One turning vector, and how many ticks it has turned:
The counts run from 0 to 684.
[133 172 138 136 121 134 132 109 121 145 142  97 144 140 149 177 142 146
  91 151 137 148 195 143 119 159 120 161 110 150  78 104 153  85  72 121
 106 117  74 132  99 119 175 145 125 131  86 123 122 104 151 168 137 168
  61 121 148 102 132 137 135 127 121 133 119 135 145 117 126  94 100  91
 116 111 158]  282
[132 148 141 127  92 150 141 128 138 170 143 107 122 110 138 135 133 128
 106 121 179 142 193 123 114 101 120 151 126 149  91  71 156 115  78 143
  99 116  52 115  87  89 157 124 125 126 102  89 147  94 144 140 129 141
  90 147 145 128 111 131 122 122 109 114 116 141 141 135 125 127  67  83
 102  76 147]  459
[134 159 124  88 100 150 136 127 148 153 168 105 151  96 122 163 141 115
 132 141 138 154 200 115 113 137 128 141 102 135  96 111 179  95  98 128
 111 133  92 106 117 109 167 135 121 135  73 112 113  98 137 148 162 192
  88 114 140 119 126 139 122 158 119 137 102 136 140 121 150 102  90  76
 110  83 166]  656
[137 173 108  91 123 151 161 124 126 164 161  91 140 145 130 151 158 127
 102 147 149 150 168 110  93 150 142 162 115 147 114  89 181 111  88 123
  95 126  66 144 124 112 157 153 160 138 108 111 133  99 121 166 145 202
  76 110 148 110 100 148 128 145 118 121 110 123 117 110 135 129 115 100
 120 116 163]  324
[112 144 156  96 100 151 129 132 133 157 180 113 137 117 140 130 157 129
 114 119 154 125 175 128 125 142 128 138 108 138  97  87 181 126 110 125
 105 138  85 113 101 111 159 141 146 143  88 117 121 103 114 159 157 184
  54  86 142 124  91  98 131 149 127 133  97 130 121 151 144 102  72  79
 130  95 152]  401
[132 162 135 119  94 138 136 120  96 163 156 104 138 145 152 160 132 145
 100 144 152 141 210 160 114 142 111 145 111 144  80  96 155 107  86 144
 112 118  69 118  95 120 163 136 160 116  76 118 123 140 111 145 130 169
  58 106 148  98 106 136 139 117 129 134 123 135 151 136 154 105 103 104
 110 116 165]  564
[129 159 135 118  79 100 155 111 125 173 139 118 122 120 137 121 120 124
 114 151 166 145 206 125 118 133 128 148 129 138  86  81 197 122  64 133
 110 111  76 136  93 112 142 124 150 120  93  87 121 104 115 145 140 156
  85 128 150 118 118 130 135 124 126 118 130 159 142 114 143 103  90 108
 114  83 162]  195
[131 148 133  98  92 181 163 124 135 159 158 103 131 121 144 157 149 128
 100 122 144 123 193 126 107 153 135 147 127 153 129  80 154 133  95 135
 110 118  58 110 123 116 145 135 146 130  86 117 110  95  98 162 143 205
  72 104 142 119  85 127 127 138 113 129 109 122 141 125 123 118  80  94
 127 119 152]  57
[107 125 135 125 107 176 157 127 127 167 142 114 140 151 123 131 144 132
  98 148 174 153 151 132 115 131 121 156 115 140 109  80 169 121  68 148
 100 118  78 127  98 110 145 141 168 135 106 103 135 110 149 170 148 177
  49 105 166 123 107 132 140 127 135 100 121 170 160 108 124 100 114 114
 124  96 167]  510
[135 178 136  85 123 159 165 133 125 164 162 105 147 133 147 131 146 126
 104 147 155 126 199 114 119 148 132 152 112 158 121  93 179 127  87 128
 119 123  59 119 111 116 150 135 144 136  96 110 123  79 100 161 130 190
  85 117 149 111  89 133 132 153 110 134  97 122 127 117 125 118  91  99
 114 122 155]  44
[108 136 137 114  80 175 143 134 151 161 158 102 141 119 130 147 133 126
 104 132 155 152 192 171 111 147 132 152 129 151 111  82 159 117  78 158
 112  98  92 114 112 117 155 119 161 126  89 117 109  99 147 168 134 171
  70  85 165 118 114 131 139 117 148 116 126 154 162 146 138 110 103 107
 132 106 154]  241
[131 145 134 111  87 201 154 123 119 147 153 115 118 141 126 153 139 117
  88 112 144 127 178 113 100 124 125 145 136 158 122  85 158 124  92 125
 121 113  54 118 121 119 128 145 139 135  87 104 119 103 111 176 141 190
  60 101 149 112  99 139 144 130 104 133 106 149 137 119 125 120  88  89
 110 114 155]  69
[118 131 140 117 106 175 137 134 146 122 156  97 148 115 119 149 172 115
 105 142 147 135 178 123  96 145 127 147 109 138 110  95 181 128 110 124
  87 129  75 104 112 110 155 131 147 161  98 127 126 100 132 164 158 191
  55 100 156 117 104 124 129 147 131 125 110 140 137 143 120  99  79  78
 134  94 159]  682
[146 152 153 105 101 165 140 137 129 168 181 132 137 117 142 134 139 113
 106 134 164 142 172 111 119 117 111 122 105 126  81  97 178 113 104 134
 124 126  77 111  90  96 136 147 147 121  75 101 126 118 104 133 147 172
  65 104 141 113 111 123 136 152 107 141  85 146 140 132 148 121  85  62
 105 110 161]  383
[141 174 103  89 112 170 150 131 128 168 163  93 143 136 137 164 150 121
 111 145 152 165 181 106  91 142 143 156 112 143 119  85 170 103  86 143
 101 132  65 127 117 105 155 142 165 127 104 111 140 107 116 148 140 195
  83 120 147 117 103 163 118 144 114 127 101 123 123 114 146 134 120  97
 106 113 158]  321
[121 138 138 111 103 143 137 126 112 185 156 108 135 125 131 139 146 147
 110 115 162 131 155 127 130 133 114 134 111 138  82  80 163 114 101 133
  99 143  69 113  91  99 172 166 125 126  73 102 123 107 131 151 148 181
  63 109 137 124 107  92 121 136 118 129 112 126 132 128 145 100  86  70
 114  89 160]  121
[160 159 122 116  91 161 159 107 144 151 157 104 135 123 146 182 144  98
 117 139 131 145 176 100  88 120 140 154 116 128 110  99 165 102  85 113
  90 129  67 132 132 100 144 156 155 144 107 118 128 112 128 163 168 199
  64 112 135 124 117 154 132 158 119 123  98 145 127 114 135 137 107 113
 113  92 157]  343
[110 142 145 131  93 175 129 123 141 137 154 115 143 146 132 164 133 132
  87 136 147 161 187 147 109 137 124 158 121 153  96  93 148  99  67 136
 118 103  85 121 105 124 149 134 150 133  93 121 111 110 160 179 138 164
  45  88 169 110 125 147 147 118 132 122 120 167 155 137 133 101 104 110
 119 104 158]  252
[155 152 120 117  80 153 161 104 137 156 146 114 127 125 131 167 143 106
 103 133 126 133 168 107  86 142 134 139 132 134 103  92 175 111  92 112
  94 106  70 137 131 118 134 154 156 137  82 108 118 114 118 168 164 199
  57 102 136 109 114 142 128 132 116 139 116 147 135 107 130 123 104  92
 121 105 169]  347
[111 128 128 104 104 167 157 137 125 185 149  97 128 126 105 131 133 147
 107 138 181 131 183 145 124 127 117 153 124 147 108  91 173 120  77 160
  97 123  70 118 100 106 154 119 131 126  93  94 129  96 139 160 137 184
  89 125 148 122 102 123 129 111 132 106 134 147 165 108 128 108  84 101
 118  90 178]  488
[117 143 151 103  94 179 113 135 124 143 181 116 129 123 132 145 149 121
 111 114 152 136 189 118 116 107 117 141 103 139  96  99 171 113 110 124
 108 144  80  98  97 105 148 129 143 146  97 119 130 120 121 155 156 169
  52  94 149 125  96 126 142 148 120 137  92 146 122 155 149 110  75  86
 104  86 150]  405
[136 145 143 112  78 166 130 130 112 185 152 101 131 115 125 154 134 117
 122 116 158 137 174 127 126 108 107 131 117 140  91  92 166  90 102 135
  98 144  69 109  99  92 178 152 124 126  71  95 132 110 141 153 150 158
  85 120 130 136 114 114 128 152 120 136  96 130 129 133 150 110  99  77
  91  73 146]  116
[132 142 117 128  78 132 129 123 111 156 143  90 119 127 134 146 135 116
 128 136 144 156 190 105 103 118 141 148 135 133 102  88 186 121  83 134
  64 155  76 117 105 120 141 139 159 135 108 101 146 102 127 171 148 162
  66 119 160 128 116 133 123 126 137 120 114 161 114 114 159 102  91 114
 113  63 148]  161
[147 151 135 112  87 206 158 132 128 161 159 116 130 130 139 151 130 105
  97 114 155 140 175 106 103 110 133 142 132 152 125  80 157 122  83 136
 116 120  51 110 115 107 126 153 145 127  93  99 121  86 119 163 132 178
  73 106 153 120 110 145 138 144 101 135  89 147 129 121 130 134 100  90
 100 114 142]  72
[161 167 128 132 104 152 145 111 160 147 175 108 134 117 138 169 138 110
 112 128 139 161 188 120  88 105 126 159 117 134  87  97 137  89  81 121
 107 106  73 129 129 100 158 152 125 129 100 114 125 117 156 154 144 176
  70 104 142 102 126 155 147 141 119 117 106 156 136 139 146 148  78  92
 117  94 149]  621
[153 177 106 111  90 137 155 119 155 168 169 101 145 125 137 146 135 106
 113 122 140 162 187 121  90 120 147 153 135 156 105  78 156 103  79 126
 102 100  68 138 129 111 156 160 143 122  96  99 119  89 151 162 130 170
  83  95 146 101 124 145 137 139 123 129 111 138 118 133 150 153  98 102
 114 107 149]  613
[146 140 160 141  91 196 161 120 132 155 152 104 123 128 132 157 147 105
  91 120 151 124 157 125 102 124 117 151 136 145 115  82 149 120  94 126
 103 115  60 131 123 103 148 156 136 134  94 108 123  97 130 180 144 186
  64 103 142 120 102 128 153 146 119 118  92 153 140 129 117 127  81  83
 123 108 138]  80
[109 137 137 114  80 181 143 138 156 162 163 106 142 123 134 152 133 127
 103 132 160 161 190 167 109 141 131 150 127 152 114  77 156 114  74 161
 116 101  89 111 109 111 156 122 167 122  90 116 114 102 151 159 136 166
  65  86 166 121 115 139 137 118 143 115 122 153 161 151 137 114 102 108
 128 107 154]  242
[148 170 141 114 110 140 158 125 140 149 146 100 150 115 157 158 143 134
 108 157 139 119 217 133 117 150 127 142 112 148  93 110 163 109  93 122
 105 106  64 112  99 120 156 123 137 139  72 120 131  98 117 154 139 174
  69 126 140 101 103 131 119 136 118 144 117 123 147 115 119 108  72  90
 124 116 168]  24
[108 143 152 115 111 171 147 140 141 160 179 115 141 134 128 129 135 128
  97 149 177 162 183 154 119 135 122 161 113 142 105  89 168 124  69 162
 125 115  93 122 100 107 144 124 160 122 107 114 115 101 136 160 134 179
  72  93 171 115 113 139 158 125 137 102 112 167 161 140 144 111  94 103
 128 113 156]  231
[148 142 145 138  91 182 142 128 115 181 152 115 126 119 135 158 130 117
  97 117 161 146 152 118 116 115 108 129 130 134  89  81 156 103  93 145
 111 129  67 118  93  98 147 157 127 111  69  93 131 104 128 152 136 161
  73 119 141 120 126 119 136 141 103 139  92 148 147 120 140 118  94  53
 105 103 140]  103
[160 164 144 126 104 144 170 115 137 161 159 119 140 131 132 140 145 101
  97 147 146 124 158 105 104 127 125 140 121 128  91 107 185 109  92 105
  99 112  67 150 120 106 138 166 145 140  91 100 124  97 125 168 159 188
  60 100 137 105 120 126 145 157 117 131  99 152 128 110 123 127  96  89
 122 111 166]  357
[120 140 136 105 100 137 137 123 112 186 153 106 136 123 134 139 141 143
 114 111 156 131 161 126 133 133 118 135 113 139  84  84 169 109  97 132
  95 145  69 113  91 103 176 168 122 127  72  99 120  98 134 151 148 176
  67 109 134 128 110  91 120 144 116 131 110 123 128 126 146 103  93  75
 108  83 160]  120
[120 136 137 112 113 164 140 132 147 129 157  96 149 112 126 145 172 115
 106 141 148 135 175 119 102 150 133 144 109 136 114  97 185 127 106 122
  86 134  78 105 111 113 156 138 148 158 100 125 125  89 133 166 163 195
  59 100 155 118 105 120 127 152 134 124 110 138 134 139 121  96  82  79
 138  96 161]  681
[141 183 120  99  91 147 140 135 110 175 172  82 139 136 145 153 132 122
 119 138 147 156 214 150 105 138 133 154 121 151 111  91 171  97  83 149
 103 131  74 128 119 116 170 135 167 116  96 115 128 113 115 160 121 170
  90 102 149 111 103 152 143 138 141 132 105 126 122 143 167 131 112 118
 105 110 144]  580
[157 152 153 123  91 138 166 114 150 172 162 121 140 105 150 150 145 108
 109 137 149 120 160 124 109 140 121 130 116 120  85  87 174 113  99 121
 105 112  74 129 109  95 151 156 147 130  74 108 118 109 113 144 162 190
  59  99 125 117 110 110 131 155 117 132 102 138 146 129 131 119  83  70
 129 102 157]  369
[122 131 134 119  98 183 132 134 145 120 153  97 144 113 118 155 171 115
 105 141 147 138 181 121  94 137 128 145 107 137 109  98 179 122 112 128
  90 128  75 100 111 110 155 128 151 158 101 128 128 110 133 161 164 185
  54 102 156 117 102 133 125 146 128 127 111 144 139 145 120 101  82  76
 128  90 159]  683
[124 125 119 116  88 172 121 143 106 163 155  84 125 131 111 136 151 129
 119 122 161 140 182 132 103  99 120 136 121 140  99  90 169 118 110 146
  71 148  67 103  97 107 157 133 152 138  94 104 156 122 141 157 143 161
  63 107 151 124 101 125 126 125 137 125 120 145 124 141 152 119  84  90
 108  75 166]  146
[141 168 132 115 103 146 133 132 103 170 170 105 145 142 165 161 127 143
 106 148 159 160 207 148 114 130 118 146 106 140  88  89 152 107  77 155
 121 132  66 109  90 108 158 139 165 108  90 114 130 130 112 133 123 163
  66 111 152 108 112 147 134 127 123 130 108 136 144 139 164 118 111 110
 100 123 150]  567
[131 138 123 104 109 189 135 157 138 143 169  98 152 112 109 144 158 113
 106 145 156 147 188 123  99 129 127 130 111 139 106 106 181 121 111 147
  99 131  74  90 103 112 141 126 143 139  84 110 130  94 129 148 145 179
  77 102 162 105 119 134 125 139 124 139 103 142 147 132 136 111  84  61
 121 108 173]  673
[120 149 144 131  90 135 142 118 126 161 127  97 113 116 120 131 136 130
  99 124 163 126 193 124 115 125 119 153 142 157  88  75 180 110  84 128
  90 110  67 136  99 111 156 125 120 134  91  87 139  87 137 172 132 146
  85 137 146 119 107 120 130 118 115 123 124 145 134 122 118 108  63  78
 116  79 149]  455
[137 170 125 110 104 155 134 125 124 156 185  96 135 148 148 158 145 130
 106 130 151 154 204 142  94 113 130 166 106 147 106  92 143 103  85 136
 108 128  67 124 123 106 166 143 160 130 114 124 131 127 132 153 134 180
  68  92 147 110  97 155 152 136 132 112 105 135 120 157 162 145  97 124
 107 108 150]  589
[155 155 118 114  82 151 163 102 139 156 145 109 126 126 136 174 143 104
 111 136 126 134 173 104  90 138 138 143 132 135 106  96 177 106  86 108
  93 115  70 139 133 119 135 155 152 140  88 108 119 111 120 171 167 200
  56 101 136 109 114 142 128 143 118 135 113 148 130 105 133 122 106 100
 121 100 169]  346
